In the rows, zero is written as 128.
Each named move below is a turn or a mirror, shown by a few rows before and after it. Which moves, in which order, take the first row of each later pair to the second? The first pair is answered.
K:
[154 145  96 136 135 151 132 101 130 146  97]  ->  [145 146 130 105 136 147 105 133 173 131 106]
[167 116  72 170 127  76 187 138  75  88 116]  ->  [150 120 142 107 129  64 131 204 163  56 135]
[154 123 131 122 134 129 116 135 129 119 125]  ->  [156 122 123 129 134 130 123 127 120 122 124]
[138 102 135 150  93 120 124 106  97 107 118]  ->  [131 103 160 127  94 115 104 128 128  96 123]
B:
[154 103 146 144 121  86 142 158 146  83  68]  ->  [148  90 171 126 116  83 120 165 154  89  94]
[131  94 166 105 113 103 101 146 122 118 175]  ->  [139 110 103 157 111 100 153 128  74 103 145]
[149 121 145 124 121  97 119 153 136 111 106]  ->  [147 114 143 129 115  93 118 152 124 110 121]
U:
[140  92 136  97 100  89 115 158 119 120 147]  ->  [158  86 146  89 111  94 113 150 129 133 129]
[130 149 138 144 124 133 156 138 120 143  98]  ->  [120 151 132 149 118 128 158 143 114 135 110]
[135 133 139 111 145 160 112 101 149 151 108]  ->  [ 86 146 113 131 114 142 118 126 121 114 160]
[ 94 133 108 145 132 141 123 123  98 152 161]  ->  [127 123 127 130 154 154 119 105 119 180 123]
M:
[116 148  57 169 134 132 146 146  98 111 100]  ->  [140 149  74 153 153 143 143 143 128 123  63]
[205  84 148 130 153 122 128 123 118 135  56]  ->  [143  83 108 170 104  95 137 132  43 107 150]
[124 181 118 132 140 102 124 140 134 130 139]  ->  [131 181 122 127 145 105 123 139 142 132 129]
[ 61 148 113 130 116 122 133 141 144 112 163]  ->  [102 149 140 103 147 139 127 135 194 129 103]
N:
[115 149 145 112 138 152 106 128 161 148 121]  ->  [140 150 119 138 131 121 134 154 140  97  94]
[121 124  99 151 104 102 142 125  84 102 166]  ->  [ 93 128 130 120 113 132 110 105 114 149 191]
[154 134 159 121 152  94 120 125 150 119  93]  ->  [165 124 140 142 148  94 135 102 114 131  95]
[158  85 133 134 126 100 127 133 108  97 117]  ->  [142  79 143 125 131 125 114  97 103 147 140]
Then:
Between the rows of a pair lie two moves.
[117 131 174  86 146 143  91 184 191  97 129]  ->  [177 127 136 124 154 125 139 179 156  71  62]  N B
[103 157 149 101 154 153 116 135 182 138 116]  ->  [ 94 160  90 154 139 151 158 101 109 144 128]  K U
[140 135  92 150 121 124 169 117  88 121 125]  ->  [102 152  93 145 113 128 160 133 103 110 149]  B M
[ 67 155  99 145 102 132 146 126 114 115 157]  ->  [ 70 171 107 134 112 134 144 144 151  99 129]  M U
[171  94 131 127 172 136 147 105 116 128  91]  ->  [162  85 122 139 159 130 150  97  86 133 118]  M U
[117 127 105 111 107 106 126 193 135  91 108]  ->  [130 140 104 107 128 128 133 173 156 113  69]  K B
[ 91 144 129 125 107 132 111 139 138 132 160]  ->  [132 145 132 120 135 151 122 115 156 157 100]  K M
[129 123  78 154 137 136 108 121 140  98 179]  ->  [155 125 106 127 160 148  96 126 185 106 138]  K M
[155 135 162  93 139 119 115 166 182 108  89]  ->  [104 132  99 153  94  98 143 150  81  97 170]  M K
[172 101 124 117 123 120 108 104  92 155 125]  ->  [174 119 104 128 132 128 127 101  98 149  94]  M B
[139 107 155  99 123 107 116 150 117 129 134]  ->  [154 115 123 125 126 105 146 139  96 121 107]  N B
[117 109  98 140 137 153 132 103 125 172 177]  ->  [136 101 115 128 146 155 123  99 139 183 163]  M B
[149 122 127 113 138 121 121 162 141 115 108]  ->  [138 111 102 138 125 123 133 132  91 137 135]  U N
[122 115 131 128 103 123 117 124 122 128 188]  ->  [130 120 107 148 102 119 138 118 102 121 173]  N K
[149 106 113 126 155 117 148 112  90 154 108]  ->  [113 117 146  92 160 136 112 121 137 171 135]  M N
[157 132 135 124 149 129 131 121 141 119  86]  ->  [124 109 146 120 118 109 107 133 112 116 165]  B M
[131 119  85 130  98  96 132 145  66  86 144]  ->  [183 104 149  75 135 114  98 144 140 117  88]  K U
[124 123 135 130 144 153 107 131 139 152 170]  ->  [112 137 131 130 143 150 109 147 153 132 167]  B N
[160  94 159 112 132 125 105 100 112 167 127]  ->  [119 106 147 120 102  97 103 147 104 110 173]  N M
[124 141 152 115 144 133 112 184 202  89 128]  ->  [161 117  85 183 128 110 169 145  93  86 121]  U N
[128 133 157 105 152 163 118 118 159 162 114]  ->  [ 79 148 110 144 120 145 139 129 108 129 168]  U K
[ 87 126 132 134 146 115 180  98 111 116 120]  ->  [ 92 125 167 103 152 115 156 119 154 112 114]  K U
[ 96 155 109 115 129 155 138  73 109 155 124]  ->  [ 94 157 146  81 135 152 112 102 159 143 122]  M K
[118 110 150 100 129 140 101 129 132 144 169]  ->  [146 116 138 112 127 111 120 168 139  86 133]  M N
[114 134 144  96 138 148 127 152 173 142 142]  ->  [111 118 130 115 113 117 134 168 130 114 176]  B N
[127 117 122 139 124 151 124  96 112 168 128]  ->  [116 124 113 145 119 151 127  98 107 163 135]  B M
[130 108 113 139 112 119 147 112  90 121 172]  ->  [134 104 130 126 109 104 135 141 110  95 173]  K N
[125 128  91 134 124 112 145 158 120  92 136]  ->  [139 137 108 116 143 128 141 157 157 101 101]  B U
[108 153 163  87 126 143 106 148 182 129 141]  ->  [162 145 116 134 118 104 158 161 132  75  95]  N M
[108 142 154  91 157 148  98 156 154 147 153]  ->  [150 141 118 125 148 109 138 185 123  84 114]  N M
[ 68 122 127 114 113 133 117 137  87 122 201]  ->  [ 90 178 110 110 160 170 147 133 163 117  84]  B B
[149 127 110 156 121 112 149 142 118 138 142]  ->  [152 119 118 150 119 109 142 144 118 140 150]  K N
[134 132 126 128 121 139 142  80  99 146 115]  ->  [107 138 122 130 109 136 139  90  93 137 143]  B M
[148 114  98 176 107 128 150  81  61 126 150]  ->  [158 110 193  91 130 128  84 139 178 113 135]  U K
[144  69 152 121 111 153 120 107 104 152  76]  ->  [ 99  69 144 129  80 134 111 131  81 128 138]  K M
[147 150 103 156 138 115 147 136 128 108  74]  ->  [120 138 102 158 133 140 136  87  98 167 121]  N M
[117 112 106 142 112 159 156  64  78 178 183]  ->  [ 78 137  89 150  97 147 160 100  86 134 203]  M U
[158 109 157 143 119 126  84 116 168 113 115]  ->  [130 107 125 172  95 116  97 111 118 105 157]  M K
[161  99 167  97 141 100 109 150 139 109  94]  ->  [115  91 140 124 112 100 111 124  75 129 170]  M N
[123 146 121 120 144 137 129 119 149 137 106]  ->  [133 130 126 123 127 106 125 150 135 100 121]  B N
[123 153 109 157 144 120 138 151 131  71 110]  ->  [131 153 110 156 148 124 141 145 134  76  99]  M K
[170 105 122 137 119  67 124 209  97  40 139]  ->  [191 141 103 140 155 100 151 189 136  51  55]  K B
[155 123 159  88 128 122  99 168 162  82 120]  ->  [178 137 130 109 153 155 130 116 152 124  64]  K B
[160  95 133 143  92  80 125 158  95  93 165]  ->  [209  81 151 128 121 100 125 128 112 131 114]  U K
[107 122 144 118 122 137 104 132 128 139 163]  ->  [144 125 135 126 127 115 124 160 136  94 115]  M N
[114 133 128 139 107 127 134 125 143 104 152]  ->  [132 140 128 136 122 136 141 120 162 108 116]  B M
[112 129 113  91 140 161 143 104 132 180 151]  ->  [ 99 130 118  87 131 155 135 115 134 171 170]  K M
[122 152 128 119 120 103 101 193 122 107 124]  ->  [116 143 120 129 110 100 102 183  96 115 148]  U M
[104 177  86 135 136 179 152  83 140 187  90]  ->  [ 58 200  93 122 120 165 136 134 172 141 122]  U N
[136 121 140 135 107 113 119 143 135  78 137]  ->  [122 115 135 139 113 145 116  89 113 143 158]  K N
[157 103 151 118 122 112 115 129 114 127 137]  ->  [158 103 141 126 123 117 122 117 102 135 135]  N K
[125 107 134 115 133 137 116 104  81 180 178]  ->  [140 129  96 142 147 147 153  89  76 173 125]  U B
[153 137 141 162 120  96 128 143 142  96 106]  ->  [145 134 154 151 117  95 115 150 151  95 119]  B U
[137 105 145 144 126 104 139  97 107 148 121]  ->  [126 114 147 139 131 117 137  88 117 160 121]  N K
[171 106 128 171 118 104 168 115  69 107 166]  ->  [136 127 119 169 129 146 168  74  77 157 173]  N B
[127 141 138 124 130 136 115 144 152 116  95]  ->  [128 118 158 115 121 127  97 143 139 126 130]  B U
[110 152 128 119 148 130 121 141 188 104 111]  ->  [123 115 112 148 117  88 130 148 116  82 156]  B N
[127 119 151 115 127 135 111 124 145 143 136]  ->  [114 123 121 141 117 132 129 112 110 138 150]  U K
[ 96 136 115 128 117 120 112 125 140 126 159]  ->  [129 136 102 138 137 136 131  94 134 150 114]  M K
[147  91 127 159 108 134 136 136  62 117 160]  ->  [123  97 171 115 123 166  97 127 117 160 174]  N U
[125 134 123 135 110 102 127 163 116  88 133]  ->  [162 122 140 122 143 138 124 110 129 155  93]  N M
[137 124 118 135 128 126 141 111 119 140 110]  ->  [106 129 123 130 117 129 129 116 121 142 145]  N M
[ 61 136 152 114 110 149  99 113 122 164 204]  ->  [112 129  93 172  94  98 158 139  58  88 161]  N N
[111  87 141 133 103 116 109 112  86 142 191]  ->  [158  87 122 148 128 130 139  78  78 163 126]  U B
[164 122 191 110 147 117  92 116 150 143 107]  ->  [106 139 124 166 105  97 125 121  73 108 170]  U K
[ 95 123 128 114 127 137 121 121 116 142 152]  ->  [105 119 133 111 133 141 121 112 117 153 145]  U M
[117 120 149 138 124  92 108 183 106  76 165]  ->  [173 119 113 170 153 117 153 118  74 123  88]  M K
[169  98 157 125 126  93  76 165 168 126 121]  ->  [177 112  91 181 121  87 128 144 111 110  95]  B B
[154 137 127 156 124 104 141 141  97 113 109]  ->  [162 138 154 130 139 115 125 144 137 124  89]  U B
[168 110 125 137 117 117 126  86 101 161  94]  ->  [150  93 148 124  94  91 101 120  97 137 146]  K B
[118 132 144  89 147 150 113 107 186 183 156]  ->  [172 115  76 160 131 108 178 102  94 137 124]  N N
[156  96 131 135 123 115 132 117  89 147 123]  ->  [153 127 112 142 136 126 151 121 112 133  82]  U B
[106 100 134 121 165 121 124 104  80 171 145]  ->  [ 84 123 158  92 164 111 103 160 140 125 144]  N U
[144 117 107 167 107  97 166 140 124  98  88]  ->  [161 104 114 164 118 114 162 104 114 141  82]  B N
[127  82 124 121 115 100 127 137 120 158 160]  ->  [142 118 107 123 142 123 151 133 161 153  85]  B B
[126 158 116 132 148 155 135  88 110 173 137]  ->  [126 174 100 143 151 152 151 102 117 150 115]  N K
[159  97 125 144 129 121 122 138 132 105 130]  ->  [156 102 114 151 137 141 130 108 123 133 122]  N B
[106 101 142  88 125 104  84 136 103 119 189]  ->  [125  95 117 113 118  90 108 132  69 105 180]  N N
[101 184  98 151 138 148 157 106  67 152 149]  ->  [126 177 112 144 125  99 155 178  89  71 134]  K N
[111 100 142 121 133 132 146  93 108 172 156]  ->  [123 118 168  93 144 119 135 147 175 121 116]  M N
[120 153 161  92 149 145 104 167 223  98  82]  ->  [153  79 205  77 131 125  69 141 171 144 147]  B U
[133  96 127 129 116 135 119  92  81 162 169]  ->  [130 110  99 152 108 122 142 107  66 130 160]  K B
[161 109 155 115 134 127  96 138 162 130  97]  ->  [167  95 137 135 131 134 108 100 118 163 107]  N N
[ 78 144 154 109 122 140 100 149 143 145 184]  ->  [148 150 146 112 163 159 128 122 167 162  79]  B M
[ 95 137 143 108 119 147 109 142 174 131 141]  ->  [129 136 127 125 116 121 133 166 164  87 107]  N B
[ 81 164  98 145 143 140 144 132 143 104 136]  ->  [ 77 161 118 131 142 137 129 144 159 100 146]  N K
[107 128 104 141 113 126 131  99 113 155 152]  ->  [138 138 129 115 136 126 125 129 174 131  93]  M N
[ 69 129 153 100 107 117 113 149 141 113 172]  ->  [141 111 135 120 142 146 146  73 111 180  98]  K U
[118 140 140 105 121 126 121 159 131 108 132]  ->  [122 146 115 127 121 125 142 152 112 103 119]  B B
[147 116 148 111 121 108 113 157 142 108 109]  ->  [150 115 108 146 116 110 141 127  93 120 109]  K U
[181  71 135 135 132 125 128  88 135 172 140]  ->  [186  78 152 118 129 101 120 144 173 116 126]  K N
[131 117 128 131 122 122 129 112 100 148 147]  ->  [129 117 152 109 123 120 111 133 129 140 148]  K U
[167 105 142 109 145 122 130 115 129 149 126]  ->  [134 143  92 142 134 119 162 131 118 109 119]  U B
[122 116 162 121 116  89 109 165 111  86 170]  ->  [165  89 160 131 124  89 119 131  80 117 149]  U B
[200  73 174 105 138  98 117 137 115 129 118]  ->  [193  89 175  98 142  98 116 158 141 110 102]  U M
[ 80 167 120 129 118 135 128 146 145  96 137]  ->  [ 77 153 113 140 107 132 130 129 112 110 162]  U M
[ 98 130 143 134 106 123 113 112 100 173 189]  ->  [117 179 122 134 145 154 143 107 158 167  88]  B B
[148 135 158  98 117 167  89 111 163 139 118]  ->  [104 159  98 147  85 148 123 126 110  94 152]  U B
[141 118 122 144 128 117 124 154 126 106 132]  ->  [143 109 123 144 134 134 122 119 111 147 138]  N U
[105 135 118 124 124 125 136 149 142 140 125]  ->  [125 130 112 131 127 120 146 148 135 136 107]  U N
[149  62 183 105 139 127 118  90  97 160 174]  ->  [116  71 165 119 119 115 122 108  79 134 208]  M U
[163 130 110 146 143 126 110 124 101 121  85]  ->  [143 152 116 134 147 132 104 144 135 107  80]  U B
[116 157  97 124 129 110 137 146 161 117 119]  ->  [134 151  90 132 138 116 147 126 150 135 101]  U K
[132 117 137 133 105 128 132 136 101 130 124]  ->  [131 115 145 127 106 127 127 140 106 130 129]  K N
[ 94 155 141 126 119 164 128  73 125 162 135]  ->  [ 96 173 155 110 117 138 123 139 173  95 114]  B N
[169 125 138 130 127 103 113 129 130 170  85]  ->  [125 126 117 151  97  89 115 136  89 155 149]  N M
[137 119 115 120 123 128 121 102 102 161 161]  ->  [152 131 110 124 118  97 133 155 123  92 133]  N N
[102 112 134 139 104 114 164 124 138  93 138]  ->  [130 112 132 139 122 126 176 104 146 110 100]  M K
[108 140 123 124 118 142 137 144 149 157 143]  ->  [127 130 129 122 126 146 137 132 146 173 131]  B U
[155  99  98 147 120  99 139 116  86 104 109]  ->  [ 95 105 121 123 115 131 103  94 102 155 169]  N U
[134 135 103 146 130 137 132 110 144 151 116]  ->  [126 141 113 138 131 141 124 117 160 150 119]  M B
[106 136 142 126 121 116 136 149 124  86 132]  ->  [152 118 142 131 137 124 149 115 109 116  95]  U N
[161 143 114 169 148 120 168  98 128 158 111]  ->  [118 153 154 132 131 102 128 165 182 111 155]  U K
[116 152 105 146 154 134 143 136 137  87 109]  ->  [109 140 144 117 151 131 111 152 162  92 134]  K B
[148 101 119 126 120 120 135 110 104 143 125]  ->  [128 103 122 124 113 121 127 112 103 145 148]  N B
[140 118 156 116 126 151 122  99 127 165 124]  ->  [136 110 147 128 114 142 126  99 102 161 144]  K B
[164 106 125 125 130 135 130 148  97  99 112]  ->  [145 101 154 100 134 155 102 133 117 137 139]  N K
[106 110 124 106  89  80 138 166  94  74 172]  ->  [192  91 119 114 128  98 167 111  86 120  79]  M N
[104 143 110 140 126 142 128 111 119 149 135]  ->  [115 149 103 145 122 124 138 143 127 107 117]  N N
[117 104 101 112 101  91 128 153 102  92 116]  ->  [117 121  81 122 124 132 146 101 102 143  82]  N B
[135 126 103 151 100  93 138 148 112 103 142]  ->  [134 147  95 150 113 105 146 150 136  99 111]  B M
[153 111 152 116 103 112 116 150 120 106 145]  ->  [168 101 143 127 107 117 126 128  99 123 136]  M N
[ 94 168  95 145 123 119 134 152 154  95  79]  ->  [ 91 167  88 151 119 118 137 148 144  95  85]  M K
[194 102 139 132 144  90 146 152 166 110  43]  ->  [175  84 186  93 146 106 102 141 190 153  85]  N K
[182 137 132 111 163 141 143  99 157 140  45]  ->  [ 94 190  97 129 132 128 151 154 168  70  91]  U B
[138 111  78 106 132 125 169 117 128 152 118]  ->  [130 122  94  88 133 121 157 148 167 127 111]  N N
[ 85 151 114 140  95 155 153  96  98 111 100]  ->  [ 71 139 150 113  81 137 119 132 119  93 141]  K B
[147 107  89 145 101  80 153 124  75 107 116]  ->  [139 111 144  94 106  75 110 172 149  85 119]  K M
[106 128 129 133 100  97 134 144 130  76 140]  ->  [169 106 138 130 128 113 142  99 125 122  85]  U N
[146 130 110 130 154 147 153 109 146 143 100]  ->  [145 121 106 138 149 145 154  98 126 153 114]  M U
[108 135 127 114 127 148 114 116 149 149 147]  ->  [104 140 124 116 119 130 117 146 155 113 150]  B N
[136  98 126 171 118  88 139 134  91  99 136]  ->  [130  85 140 161 119  97 125 116  86 129 157]  K N
